Each path below is one point turned by a fixed rotation once a step. After each direction that follows a path, write how fast that rotation turns it, in degrees each step (0 if it stays still).
Each turn is a multiple of 5 degrees from 10 to 175, or 0.
Each row of a path follows its step; steps can be skipped.

step 1: [ 0.21 -1.76 -3.29 -0.86 -2.05  1.44  0.21  1.14  2.10 -3.07 -1.50  0.19
 -2.99 -0.76  2.40 -2.58 -1.17  0.05  2.60 -1.17 -2.05 -0.30  0.02 -2.52
  0.32 -0.21  1.68 -0.41 -0.52  0.56  0.60 -2.15 -2.31 -3.23 -1.87 -1.36
  2.58  5.02 -0.99  0.27  2.01 -2.53 -2.16 -2.57]
step 2: [-0.11  0.23  1.33  2.54 -4.07  1.63  4.34 -0.69 -2.22 -2.56  1.39  0.72
  1.22  0.86  2.30  4.51  0.62 -2.30 -1.23 -1.08  1.34 -2.24 -0.34 -1.78
 -0.20  0.28  0.92 -0.06  4.01  3.03  2.62  2.17 -0.40  1.53  1.57  0.24
 -0.41  0.76 -0.99 -1.62  0.47 -0.19 -2.97  0.40]
step 3: [ 1.71  0.96 -0.11  0.13 -0.64 -1.47  2.38  4.13 -0.63  1.71 -0.53  2.97
 -2.49  0.09 -1.52 -1.68  0.64  2.64  1.41 -1.94  0.16 -0.66 -1.41 -1.48
 -1.19 -2.54 -0.95 -1.75 -1.31 -1.57  0.86 -0.82  0.33  5.12 -1.54  3.45
 -0.38  4.37  0.50  0.29  3.55 -1.36 -0.87  1.55]
step 4: [ 0.56 -1.07 -2.58 -1.52 -1.76 -0.41  2.09  0.80  3.06 -4.51  1.50 -0.42
 -4.16  0.13 -1.68 -0.85  1.91  1.02 -1.78 -1.45 -1.35 -2.85 -0.55 -1.79
  2.10 -2.50 -1.01  1.49  2.01  1.04 -1.78  2.30  0.00  0.83  0.11 -1.80
  1.15 -0.96 -0.33 -4.34 -1.34  0.84  0.07 -3.29]
step 5: [-0.26 -2.24 -1.00 -1.43 -2.63 -0.05  0.69  4.76 -2.20  0.48 -0.65  2.34
 -0.08  1.11  2.88 -1.72 -2.40 -0.48  1.31 -0.91 -0.89 -0.58 -0.52  3.75
 -0.65 -2.12  2.80 -2.41  4.09  0.20  0.85  1.79  0.68 -0.46  2.85 -0.78
 -1.71  0.22 -1.97  0.83  1.81  2.71 -2.94  0.64]
step 6: [-0.14 -0.78 -0.10  0.81 -0.20 -0.24  4.38  2.89  3.43 -4.23  0.38 -1.31
 -2.08  0.31  0.40 -0.68 -2.23 -1.38 -2.81  0.25  1.48 -0.97  0.20  0.24
  0.21  0.67 -0.15 -0.04  0.98  0.77 -1.12  0.86  2.86  0.39 -3.23  2.95
  1.21  1.00  3.85  0.96  2.97 -2.77  0.17  3.94]
step 13: [-2.69  1.68  3.27  1.71 -1.50  0.39  1.50  3.32  2.60  1.25  1.00  0.82
  3.34 -1.56  0.48 -2.65  0.61 -1.00 -1.02  0.10  1.59  2.03  0.67 -2.24
  0.07 -1.62 -0.89  0.57  3.76  0.17  2.90  2.26 -1.60 -1.65 -0.74  1.87
 -2.14  0.95 -2.50  1.30  0.86  2.48 -3.84  1.06]
step 14: [ 2.85 -0.15  1.64  0.63 -1.46  2.46  0.26 -1.12  1.34  0.16 -1.06 -2.73
 -3.99 -1.52 -0.48 -6.18  1.24 -0.36  0.40 -2.19  2.26 -0.85 -0.89 -0.58
 -1.76 -0.20  2.50  0.62 -1.34  0.96  0.90  0.18 -0.40  3.49 -1.01  3.37
  0.52 -2.06  2.72 -0.95  0.46 -2.52 -1.52  1.07]
step 16: [ 0.40  2.64 -2.51 -0.58  2.63  1.56  2.28  1.15  1.06  0.34  0.24 -1.21
 -1.67  0.91  1.36 -2.83 -0.76 -1.75  2.23 -1.41  0.04  0.90  1.10 -3.17
 -0.68 -0.85  4.58 -1.61  3.36  1.80  1.46  0.89 -0.89 -2.41  1.77 -1.04
 -0.40  2.44 -3.24  1.12  2.24 -3.66 -1.66  1.75]
Directions:
[ 0.70 -0.46 -1.07 -0.16  0.84 -0.66  0.46 -0.14  0.31 -0.31  0.37 -0.61
  0.50  0.53 -0.27 -0.57  0.52 -0.61 -0.19  0.24  0.41  0.18 -1.11 -0.87
  0.17 -0.04  0.64 -0.59  0.42 -0.29  0.60  0.56 -0.82 -0.91 -0.73  0.52
  0.11  0.34  1.40 -0.15 -0.74 -0.43  0.37 -0.50] | 145
[-0.05  0.64  0.15  0.62  0.36  0.20  0.75  0.03 -1.11  0.27  0.32 -0.20
  0.55 -0.09 -0.71 -0.21  0.16  0.45  0.39 -0.32  1.12  0.68 -1.34  0.88
 -1.08 -0.38  1.15  0.11  0.36 -0.59  0.30  0.31  0.78 -0.13  0.55 -0.45
  0.17 -0.71 -0.10  0.04  0.95 -0.41 -0.54  0.30] | 130
[ 0.03 -0.23 -0.63  0.45 -0.01  0.44  0.46 -0.48 -0.25  0.28 -1.02  0.32
 -0.79 -0.21  0.50  0.02  0.29  0.73 -0.07 -0.46 -0.57  0.33  0.62  0.47
 -0.54  0.15 -0.65 -0.86  0.86 -0.66 -0.57  0.64 -1.28 -0.78 -0.27 -1.63
 -0.12 -0.67  0.56  0.20  0.31 -0.17  0.01 -0.62] | 100
[-0.33 -0.86  0.48  0.80 -0.15  0.47  0.14 -0.59 -0.12  0.88 -0.05 -1.05
 -0.01 -0.67 -0.12 -0.45  1.25  0.50  0.63 -1.46 -0.01 -0.13  0.34 -0.76
 -0.06  0.31 -0.33 -0.43 -0.18  0.75  1.28  0.09  0.22 -0.58  0.14  0.24
  0.94  0.84 -0.58 -0.02 -0.14  0.26 -0.14  0.06] | 25
[ 0.64 -0.78  0.55 -0.54  0.90  1.28 -0.35  0.26  0.66  0.03 -0.63  0.45
 -0.11  0.65 -0.15 -0.25 -0.12  1.28  0.26  0.18  0.62 -0.10  0.20  0.01
  0.14 -0.63 -0.68  0.42  0.01  0.40  0.43 -0.29  1.00 -0.11 -0.05 -0.07
 -0.39  0.25  0.94  0.54  0.00 -1.76 -0.29 -0.18] | 135

step 2: [ 1.95  1.08 -2.49  0.17  0.20 -2.02 -0.92  1.43 -2.82 -1.60  0.15  1.97
  0.00  0.55 -0.45  1.37  1.82  2.70  1.76  4.28  0.07 -0.21  3.41 -0.54
 -1.84 -1.92  0.95  1.49  1.22 -0.77 -0.56  2.77  4.07 -0.88 -0.34 -4.64
 -0.93 -0.55 -0.50 -1.25 -0.68  1.46 -1.74 -2.43]
step 3: [-2.23 -1.64 -0.78  0.53 -0.20 -2.22 -1.21 -1.72 -1.57  0.64 -1.23  2.19
 -3.10  0.52 -4.02 -0.89  1.09 -0.84  2.03 -3.63 -0.54 -0.97  1.87  3.35
 -1.88  3.08  0.29 -2.13  0.68  1.56  0.17  2.00 -0.45  0.00 -1.54  1.22
  1.37  2.16 -1.98 -1.00  0.09  0.79  4.70  0.38]
step 4: [-0.97  3.03 -1.74  1.08  0.08  2.49 -1.66 -0.41  3.94  1.58  2.47 -2.34
 -0.42  0.78 -2.52 -0.92 -0.55 -2.40 -0.08  1.34 -0.82  0.36 -2.65 -0.54
 -2.45 -2.88  1.43  1.52  1.57  1.67  1.81 -1.06 -2.15 -1.46 -3.39  3.60
 -0.76  1.70 -1.12  1.01 -1.38  1.90 -2.69  0.31]
step 5: [-0.64  0.21  3.13  1.95  0.60  2.73  1.08  0.51  1.23 -6.15 -2.26 -2.75
 -1.14 -1.15  0.51 -1.50 -0.85  2.48 -0.51  2.18 -1.45 -0.21  0.77 -2.54
  1.26 -1.25  0.00 -2.33  1.25  0.37 -0.90  0.89  1.07  2.42 -0.80 -3.31
 -0.94  2.35 -1.97 -0.17  1.35 -0.92 -1.05  2.78]
step 8: [-0.35  0.85 -1.54  1.56 -2.13 -0.86 -2.21  1.47 -0.66 -0.75  0.33  0.56
 -1.10 -0.63 -1.92 -4.45  2.32 -0.70  1.55  0.09 -1.58 -0.47  3.31  1.86
  1.78  1.17  0.89 -4.95 -3.35  1.32  0.73  4.15  0.86 -0.04 -2.50 -1.03
 -0.96 -0.51 -1.95  1.84 -0.88  0.76  1.83 -1.98]
step 11: [ 3.28 -0.94 -2.42  5.05  2.71  1.62  0.55  1.67  0.80 -0.89  0.43 -0.38
  1.83 -0.24  3.75 -1.23  0.97 -2.92  1.08  1.60  0.57 -0.91  0.36 -1.21
 -0.84 -1.56 -1.28 -4.46  3.14  1.38 -2.19 -2.31  1.33 -0.68 -0.34  0.09
 -2.31 -0.56 -0.28  1.04  0.36 -1.65  2.45  0.30]
step 12: [-1.99 -0.87 -0.34 -1.55 -0.19  1.38  2.49  0.72 -2.77 -1.19 -1.77 -1.28
 -1.37  2.11 -1.71  3.59 -1.13 -1.01 -1.56 -0.39  0.20 -3.25  3.65  1.09
 -0.50 -1.83 -0.36  2.90  0.41 -2.10 -2.08  1.90 -0.76 -2.32  0.91 -1.73
 -1.83  0.81  0.63  4.51 -2.28 -2.95  1.79  0.02]
step 13: [-2.24 -0.32  0.19 -2.30 -4.26  1.05 -2.08  0.69 -0.10  0.75  1.53  2.96
  1.16  0.50  0.79 -4.50  0.86  0.88  1.82 -0.62  2.20 -0.26  1.23  0.03
  3.32  2.78  1.38  0.19  1.21  0.38  1.70  2.23  0.11 -1.36 -3.40 -0.39
 -0.28 -1.60 -2.65  0.16 -4.02 -0.40 -1.22 -2.52]
step 14: [ 1.10  1.90 -1.41  2.37  0.98 -2.04 -2.04 -1.49 -1.81 -2.96  4.02 -2.27
 -1.12  2.99  1.45 -1.02  0.57 -1.66  1.01  0.65  0.23 -0.51 -0.74  0.95
  0.83 -1.96 -0.16 -0.92 -0.71  0.09 -1.47  3.64  1.66  1.90  2.65  3.06
  1.85  2.16 -2.97 -1.31 -0.02  4.18 -0.60  0.12]
Directions:
[-0.32 -0.05 -0.84  0.17 -1.04 -0.13 -0.53  0.63  0.86  0.71  0.02  0.22
  0.43 -0.62 -0.15 -0.19  0.42 -0.62  0.71  0.25  0.58  0.35 -0.43 -0.97
 -0.48  0.08 -0.22  0.39 -0.90  0.38 -0.17  0.22 -0.97  1.14 -0.38 -0.54
  0.65 -0.85 -0.56  0.49 -0.03 -1.12  0.84  0.00] | 155
[-0.65  0.11 -0.23  0.05  0.11 -0.19  0.23  0.55 -0.83  0.18 -0.96 -0.30
  0.58 -1.35  0.48 -1.36  0.44  1.15 -0.19 -1.15 -0.27  0.47 -0.06 -0.08
  0.58  0.64 -0.48 -0.41  0.07  0.93 -0.21 -0.53 -0.25 -0.77 -0.39  0.48
 -0.19  0.07 -0.63 -0.34 -0.40  0.25  0.93 -0.02] | 145
[ 0.39 -0.29  0.41  1.06  0.52  0.36  0.02 -0.08  1.15  0.30 -0.58  0.11
  0.70 -0.40 -0.49  0.40  0.96  0.04 -0.26 -0.21 -0.05  0.03 -0.57  1.09
 -0.48  0.01  0.62  0.74 -0.06  0.60 -0.95  0.08  0.23  0.15 -1.43  0.19
 -0.06  1.40  0.13 -0.29  1.02 -0.17 -0.13  0.21] | 60
[-0.53 -0.51  0.32 -0.48 -0.46  0.86 -0.44  1.11 -0.35 -0.04  0.50 -0.41
  0.22 -0.50  0.28  1.53  0.37  0.87 -0.23 -0.40 -0.67  1.20  0.58 -0.34
 -0.38 -0.57  0.24  0.44  0.34 -0.47  0.98 -0.42  0.35  0.34 -1.02 -0.54
  0.19  0.07 -0.35  0.61 -0.12  0.65 -0.41 -0.48] | 135
[-0.31 -0.17  0.00 -0.51  0.84 -1.23 -1.36 -0.12 -0.32 -0.15  1.33  0.01
  1.20 -0.24  0.03  0.03 -0.76  0.48 -0.65  0.03 -0.90 -0.35  0.42  0.52
  0.00  0.19 -0.46 -0.05 -0.90 -0.35 -0.82  0.55 -0.18  0.25 -0.78  0.21
 -0.47 -0.77 -0.22 -0.35  0.33 -0.57 -0.52  0.11] | 55
[ 1.68  0.05  0.59  1.04  0.23 -0.16  0.00 -1.08 -0.33 -0.01  0.11 -0.08
 -0.15 -0.41 -0.48  0.28  0.75  0.68  0.03 -0.01 -0.67 -0.57  0.80 -1.13
  0.34 -0.36  0.19 -0.25 -0.57 -0.72 -0.79 -0.35  0.07  0.36  0.24 -0.25
  0.15 -0.13 -1.05  0.69 -0.11  0.50  0.99 -0.34] | 120
[ 0.21  0.83  0.75  0.02 -0.32 -0.57  0.26 -0.16  0.60  1.05  0.20 -0.43
  0.22 -0.01 -0.91 -0.68  0.53  0.77 -0.48  0.14  0.74  0.00 -0.60 -0.69
  0.12  0.30  0.05  0.52  0.65 -0.33  0.59  0.00  1.18  0.22 -0.51  0.07
 -1.34 -0.80 -0.15  0.18 -0.94 -0.39 -1.00  0.47] | 125
